In the rows, zero is written as 128.
Each path below is one point turned by a fixed rotation once a step. After each direction that follows a path, write how fast that rotation turns it, in degrees each step (0 if it stays still).
Each turn is a multiple of 5 degrees from 10 to 175, or 0.
Each row of a path follows its step; steps can be skipped.
Rotation 1:
step 0: [122 122 130 137 123 126 134 126 118 122 128 132 125 130 135 133 117 128
 135 121 125 131 134 121 135 129 125 126 141 130 128 132 129 130]
step 1: [123 132 140 131 125 120 132 134 128 125 131 138 126 134 142 129 126 131
 126 126 124 121 135 130 131 125 129 127 129 127 121 131 140 125]
step 2: [123 137 136 132 127 125 129 124 141 128 131 133 132 131 125 132 138 124
 127 121 130 126 130 125 124 133 134 128 135 119 126 132 139 136]
step 4: [118 122 126 135 132 121 119 117 127 128 129 133 128 126 137 125 119 127
 130 127 126 129 120 138 124 131 126 130 121 124 120 130 134 125]
step 5: [124 124 125 137 127 120 127 128 122 129 131 126 130 136 133 138 133 126
 135 122 124 128 119 128 124 134 128 125 129 121 114 127 125 137]
step 6: [129 121 133 136 123 125 137 124 124 125 117 126 135 124 137 136 133 130
 132 126 129 126 132 123 136 128 124 125 132 132 120 133 133 136]
step 9: [119 122 132 138 129 125 128 123 116 124 128 134 120 131 126 123 129 131
 125 120 131 129 134 134 125 127 128 130 139 132 127 130 138 132]
step 11: [128 132 131 140 128 124 126 131 131 130 128 131 138 128 122 134 128 124
 134 123 126 133 119 125 133 127 134 123 128 117 119 134 135 136]
step 12: [127 120 127 143 131 124 127 122 132 119 120 131 136 126 133 135 127 128
 127 124 123 129 124 128 140 135 131 132 134 132 128 134 133 125]
step 13: [124 125 133 130 125 119 128 121 128 124 135 129 130 130 141 132 121 125
 132 124 127 119 129 134 129 145 122 124 129 125 127 127 130 123]
Speeds:
[127 126 126 128 130 130 127 128 127 128 128 130 129 129 129 130 130 127
 121 133 127 129 128 128 127 128 127 130 127 129 128 130 132 127]	135
[126 126 126 126 128 127 126 127 124 130 129 128 127 129 128 128 127 129
 132 130 126 130 129 129 127 123 127 130 130 126 125 129 126 130]	70
[130 126 129 130 127 130 128 127 128 128 127 127 128 129 126 130 133 128
 128 125 126 130 128 130 128 129 127 133 132 129 129 127 128 129]	115
[128 126 129 130 130 129 126 130 128 130 125 128 129 128 127 130 127 132
 130 128 130 131 124 130 123 129 129 126 126 129 130 129 129 129]	55
